In the rows, 128 means zero.
First come named turns, each shown by rows before and after it. For each pair of rows after them, which turns, in which order, take the first row to the second? The first pair is done for you.
Z35:
132  135  151  142  104  105  125  154  111  122  134  113 |-> 133  132  128  121  140  127  99  144  120  142  167  134
123  151  119  146  124  121  148  129  131  147  117  109 |-> 134  142  103  124  143  137  117  105  139  139  129  135
164  126  171  155  105  116  133  141  135  120  140  110 |-> 163  124  151  137  144  136  114  139  142  148  176  125
106  131  105  115  155  137  138  128  117  143  94  134 |-> 111  128  111  116  144  133  135  119  116  125  82  137
Z669:
136  85  100  112  147  149  115  119  148  138  120  154 |-> 136  101  103  105  158  150  111  119  147  146  147  152
130  149  142  119  95  142  127  128  124  116  106  147 |-> 138  144  149  120  93  142  118  133  130  120  123  148
99  155  123  144  152  133  142  167  102  172  148  115 |-> 96  127  114  153  138  130  158  162  99  155  87  116
127  101  137  146  97  133  158  129  161  106  92  100 |-> 141  116  157  141  104  137  130  143  173  128  171  101
Z971:
154  105  94  92  151  146  118  90  168  134  159  142 |-> 144  137  105  87  157  151  96  90  147  123  171  152
115  156  93  105  113  122  162  126  110  140  99  114 |-> 114  160  94  104  114  122  161  122  108  138  102  113
80  170  132  127  140  134  128  130  88  96  94  110 |-> 78  140  126  142  141  138  142  148  95  114  75  106
Z553:
133  140  126  118  137  125  130  115  134  130  151  126 |-> 128  139  118  116  146  131  128  118  128  135  144  131
114  112  120  121  145  138  147  89  117  139  135  130 |-> 114  105  120  124  142  139  144  88  118  135  126  132
129  150  172  149  95  113  116  151  115  117  132  112 |-> 122  164  168  144  106  116  118  152  110  126  148  110
Then:
Between the rows of a pair lie two turns.
162  123  131  127  116  110  134  128  166  137  157  124 |-> 158  149  143  122  116  111  115  120  148  119  163  134 -> Z35 Z971
124  119  106  106  159  134  139  122  139  143  131  131 |-> 129  133  126  108  127  119  135  104  127  97  105  131 -> Z35 Z971
124  148  135  143  122  111  173  113  131  166  124  80 |-> 134  130  140  146  103  108  171  103  135  146  101  83 -> Z971 Z669
140  147  121  92  134  136  118  130  127  99  122  124 |-> 125  134  122  113  142  148  114  158  113  117  106  130 -> Z971 Z971
125  68  104  131  122  114  112  129  125  105  91  169 |-> 131  75  104  137  112  87  173  137  151  135  116  122 -> Z35 Z971
84  183  111  138  158  135  146  158  82  147  97  125 |-> 95  176  124  138  127  125  140  138  80  103  63  130 -> Z35 Z35
123  119  126  129  143  150  71  158  135  192  112  135 |-> 125  131  107  109  157  143  97  140  150  204  134  119 -> Z971 Z669
140  125  134  135  147  130  105  150  139  165  172  124 |-> 130  108  120  138  158  143  96  151  129  166  141  140 -> Z553 Z553
123  130  118  115  145  131  117  130  120  137  111  147 |-> 118  136  122  123  144  128  129  143  119  149  114  138 -> Z35 Z35
110  84  113  155  125  150  137  171  129  167  67  151 |-> 151  71  122  139  117  140  129  159  180  182  150  137 -> Z669 Z971
116  139  118  118  134  128  132  91  77  92  90  140 |-> 152  86  147  135  101  128  101  108  106  89  111  145 -> Z669 Z971
104  122  100  146  161  164  90  131  98  116  97  163 |-> 132  67  101  155  138  158  95  135  136  124  101  154 -> Z669 Z971
152  147  159  115  109  119  98  105  136  95  161  137 |-> 121  161  159  131  137  138  86  143  104  127  158  149 -> Z553 Z971
183  102  158  113  161  157  87  155  160  150  192  156 |-> 114  169  108  103  216  164  140  150  104  168  127  151 -> Z669 Z971
108  103  105  132  157  138  132  127  117  128  88  145 |-> 135  88  132  142  112  116  138  120  137  103  93  127 -> Z553 Z553
110  170  149  96  175  123  138  143  86  105  125  109 |-> 129  91  154  123  143  128  124  154  101  89  71  121 -> Z553 Z669
117  143  109  123  148  137  140  132  119  148  117  138 |-> 129  132  102  117  142  131  151  120  134  145  116  132 -> Z971 Z971
129  116  99  111  140  106  132  112  139  107  127  107 |-> 111  148  113  117  149  114  109  126  108  103  134  123 -> Z971 Z971
123  67  146  167  123  138  118  161  109  164  125  111 |-> 132  77  159  166  110  126  125  158  119  160  147  98 -> Z553 Z553
112  109  119  136  157  137  120  126  115  131  103  141 |-> 119  100  120  142  143  124  144  126  126  132  94  124 -> Z971 Z35
134  180  137  121  100  107  164  110  119  132  121  118 |-> 132  141  103  113  118  125  162  96  123  133  79  138 -> Z35 Z669
90  159  84  122  148  120  156  115  112  117  99  130 |-> 97  139  83  123  140  124  147  109  115  107  81  140 -> Z35 Z553
127  155  126  115  123  100  166  120  137  129  161  97 |-> 106  167  116  117  150  118  156  134  116  146  155  111 -> Z553 Z971
147  158  128  112  129  108  118  122  110  101  155  121 |-> 131  159  113  111  153  122  112  124  97  112  141  136 -> Z553 Z553
127  122  133  144  126  117  164  153  136  143  136  111 |-> 139  113  138  138  103  113  149  127  136  102  110  122 -> Z35 Z35
109  159  102  126  145  125  148  120  110  129  98  118 |-> 117  139  108  133  126  122  145  118  114  113  75  118 -> Z553 Z553
140  126  143  130  122  123  126  133  131  100  103  121 |-> 134  126  129  129  146  127  142  151  141  142  133  109 -> Z35 Z971
122  148  149  129  128  118  145  69  154  90  131  110 |-> 112  142  150  148  145  120  166  114  160  148  160  91 -> Z669 Z35
119  130  77  94  151  136  151  92  140  117  103  127 |-> 110  130  95  123  130  119  185  124  136  133  91  100 -> Z553 Z35
144  57  121  143  140  160  95  160  151  163  126  162 |-> 128  102  102  122  176  161  115  153  147  192  165  151 -> Z669 Z971
106  141  131  139  126  116  181  154  124  164  124  98 |-> 114  132  117  127  126  111  190  136  139  160  122  96 -> Z553 Z971
123  144  141  149  116  101  182  149  136  151  133  105 |-> 119  128  133  153  117  105  183  152  134  152  110  110 -> Z553 Z669
151  133  103  82  127  118  137  80  134  124  154  127 |-> 139  131  89  80  146  131  132  84  123  131  139  138 -> Z553 Z553
106  95  101  140  132  158  112  119  124  130  123  125 |-> 125  87  118  146  103  144  116  115  137  114  127  112 -> Z553 Z553
146  100  102  114  101  120  122  113  113  111  126  103 |-> 141  127  116  111  112  125  101  123  103  117  165  111 -> Z669 Z971
147  137  146  127  131  129  87  123  118  126  166  139 |-> 136  132  163  155  105  117  107  147  104  122  132  124 -> Z35 Z971
121  134  142  135  128  138  96  140  107  127  130  149 |-> 115  115  128  142  132  139  116  148  110  140  105  143 -> Z669 Z971
148  123  142  99  108  104  111  130  109  81  122  119 |-> 121  141  143  117  137  114  124  177  91  136  150  109 -> Z971 Z35
148  116  164  139  85  113  99  109  140  86  114  130 |-> 132  154  162  141  116  112  126  145  144  151  185  103 -> Z553 Z35
126  116  155  158  107  147  93  156  107  120  132  153 |-> 128  115  150  152  114  152  88  154  110  124  138  157 -> Z35 Z35
145  154  133  113  122  119  133  88  144  113  165  104 |-> 122  161  115  120  139  118  167  105  133  140  144  90 -> Z669 Z35
136  179  131  129  131  141  113  114  108  104  152  144 |-> 138  157  127  137  110  133  131  107  109  83  103  140 -> Z669 Z553
119  141  128  147  143  119  143  153  130  168  137  114 |-> 129  135  145  153  105  104  145  136  126  123  98  111 -> Z35 Z35
129  139  152  138  129  119  114  149  139  147  158  114 |-> 132  130  152  130  132  131  82  135  131  124  142  140 -> Z35 Z971
127  181  164  137  101  87  144  141  115  125  155  94 |-> 138  137  164  152  76  85  146  143  122  109  108  96 -> Z669 Z669
146  197  166  122  142  100  72  122  138  85  134  111 |-> 130  212  167  133  146  97  92  141  125  102  129  98 -> Z553 Z35
125  121  124  143  115  110  140  91  94  124  89  146 |-> 132  130  137  143  102  102  137  88  97  115  102  140 -> Z553 Z971
123  168  152  135  105  107  139  136  117  126  151  111 |-> 110  161  108  111  134  124  138  100  109  113  101  136 -> Z35 Z669
118  138  142  141  117  113  139  130  120  93  108  139 |-> 104  127  119  143  146  125  153  145  120  129  104  139 -> Z35 Z669
132  119  90  73  133  141  149  85  156  127  167  122 |-> 107  145  93  72  154  161  116  95  118  121  155  149 -> Z971 Z553
160  146  125  88  158  130  126  106  133  139  165  141 |-> 129  144  111  102  159  134  141  112  96  123  82  150 -> Z971 Z669
130  119  117  128  122  128  151  120  135  114  90  112 |-> 137  148  131  118  138  131  130  130  143  137  169  113 -> Z669 Z669
115  151  135  132  117  122  135  162  98  160  151  114 |-> 125  125  118  114  130  148  83  135  97  136  134  159 -> Z35 Z971
96  169  100  128  148  133  151  151  111  117  61  102 |-> 153  78  130  153  100  128  123  173  166  123  89  101 -> Z971 Z669
149  139  147  120  134  132  78  166  139  150  192  151 |-> 139  149  167  147  105  110  115  192  129  152  172  121 -> Z35 Z35
152  116  164  112  107  125  114  105  146  140  152  117 |-> 132  159  153  100  117  120  135  87  124  127  134  110 -> Z669 Z35
113  127  133  135  145  133  177  136  136  153  135  133 |-> 130  117  131  127  129  126  181  116  153  135  132  129 -> Z669 Z971
170  133  156  140  115  106  146  169  152  126  165  127 |-> 159  171  119  94  155  120  129  113  136  98  154  157 -> Z669 Z35
116  121  130  143  146  144  116  166  111  147  126  140 |-> 135  95  124  135  131  142  107  138  125  118  100  149 -> Z35 Z971
111  138  142  142  117  132  117  145  112  121  109  137 |-> 114  116  118  133  142  145  116  147  130  149  125  142 -> Z971 Z35
107  154  134  125  134  135  108  129  87  112  99  144 |-> 137  118  159  141  96  124  99  136  111  102  106  136 -> Z669 Z553
98  148  98  109  166  138  151  108  118  150  127  130 |-> 131  83  121  135  109  123  151  112  144  120  85  122 -> Z669 Z553
108  121  106  125  148  113  136  122  126  139  120  142 |-> 129  103  112  123  131  108  132  112  144  127  124  142 -> Z669 Z971
102  114  148  168  107  131  149  174  108  130  79  123 |-> 124  99  138  141  108  143  105  127  114  87  68  158 -> Z35 Z35
135  125  119  130  105  119  101  114  144  111  175  78 |-> 98  167  106  126  125  124  113  108  102  101  134  86 -> Z971 Z669
146  120  111  97  136  139  78  108  114  109  160  168 |-> 133  135  99  92  144  139  91  97  101  104  137  167 -> Z553 Z669
127  127  116  101  155  144  103  109  118  113  89  154 |-> 140  101  166  149  107  120  124  167  130  134  107  117 -> Z35 Z669
122  125  120  125  141  128  140  132  115  148  155  125 |-> 122  109  111  124  142  130  144  129  120  148  140  129 -> Z553 Z971
135  133  127  128  103  115  143  102  122  96  104  116 |-> 144  124  149  137  94  119  116  116  123  93  124  125 -> Z971 Z669
134  92  110  131  139  141  115  129  128  130  108  146 |-> 132  95  126  148  121  126  140  153  132  144  116  121 -> Z553 Z35
